Families of rows that turns and mirrors carry onto each other, the same ones carrying the whole set onto itself: the rest of each named row's family, in list order:
4 families of 8 rows:
z_889: [ 16   7 -19  -3 -26   6  10  16   2 -17  -6  10  11]
z_102: [  1   3 -34  -4  -5 -11  -3   9 -17  -4  -6  11  20]
z_999: [  9  -4 -31  11 -14  11   6   2   2  -3  15   5   6]
z_92: [  7   0 -11 -21 -22  19   7   9   7  -8  13  -4   5]
z_785: [ -6  12 -26  -2  -3   7  13  20   5 -19   7   1  21]
z_984: [ 17   5 -22 -28 -17  13  -4   1   4 -14  16  -1  10]
z_260: [-14   1 -32  -9  -7   0 -15   0 -25  -5   7   4  21]
z_967: [-17  -8 -23 -15 -10  -2  -4  23 -18  -8  -2  15   4]
z_844: [  4  14 -29 -21  -8  20   8  13   1 -19   2 -11  -3]
z_225: [  3   2 -14  -5 -24   5  14  13  -2  -7   8  -6  22]
z_324: [-18   7 -23  -3 -16  16  -6  11 -18 -21   0  20  26]
z_666: [  5   0 -17  -4 -22  28   8  16   9 -10  -5  10   4]
z_163: [ 25   1 -30  -3 -16  22  -7   4   0 -12  12  -2  14]
z_660: [-15  10 -19   4 -14   9 -11   3 -17 -18   6  23  19]
z_763: [  2   4 -17 -35 -12   8 -20   4 -12 -13  10   6   6]
z_875: [ 17   6 -31 -15 -10  13 -15   7   6 -25  13  18   5]
z_797: [  6  -9 -17 -14 -18  32  -9  17  -1 -13  14   3  -3]
z_424: [-11  -4 -41  -7  -3  14 -21  17 -16 -23  10   9   0]
z_646: [ -4   9 -34  -4   4  -1 -24  11 -18 -14   0   7   5]
z_470: [ -2 -12 -37 -26  -9  29 -12  12  -7 -14   6  10   3]
z_243: [ -9  -4 -34 -27 -10  11 -19  -1 -18 -14  16   8   6]
z_868: [  7   8 -15 -24  -5  12 -17  18   5 -18   1  17   2]
z_401: [  8  15 -27 -15 -10  10   5   6   0 -21  11  -7 -11]
z_750: [ -3   9 -24 -16 -22  20 -15  -3 -23 -23   4  12  -6]
z_554: [ -4  12 -24 -23 -17  10  -8  -3 -17 -18  -3  16  -9]
z_380: [ -2  -2 -20 -28 -10  10 -18  24 -19 -14  -6   9  11]
z_392: [ -6  12 -23   6  -5  18   5  18   1 -18  11  -3  24]
z_300: [-10  -4 -26   4 -17  11  13   5  -6   0   9  -5  20]
z_662: [ -6   2 -36  16 -13  16   1   8 -14  -5  -6   0   7]
z_531: [  9   4 -15   8 -16  -9   1  15 -12  -6   4   4  14]
z_528: [-23  -7 -25  -4 -17   3  -1  12 -23  -6   8   3  17]
z_692: [-12  -2 -29   5 -19   7   5  26 -20 -15  -8   1   6]

Which other rows belong to the same family as z_424? z_889, z_666, z_875, z_646, z_868, z_662, z_692
Which other rows belong to the same family as z_380? z_102, z_999, z_967, z_163, z_797, z_470, z_531
Which other rows belong to the same family as z_554? z_785, z_844, z_324, z_660, z_401, z_750, z_392

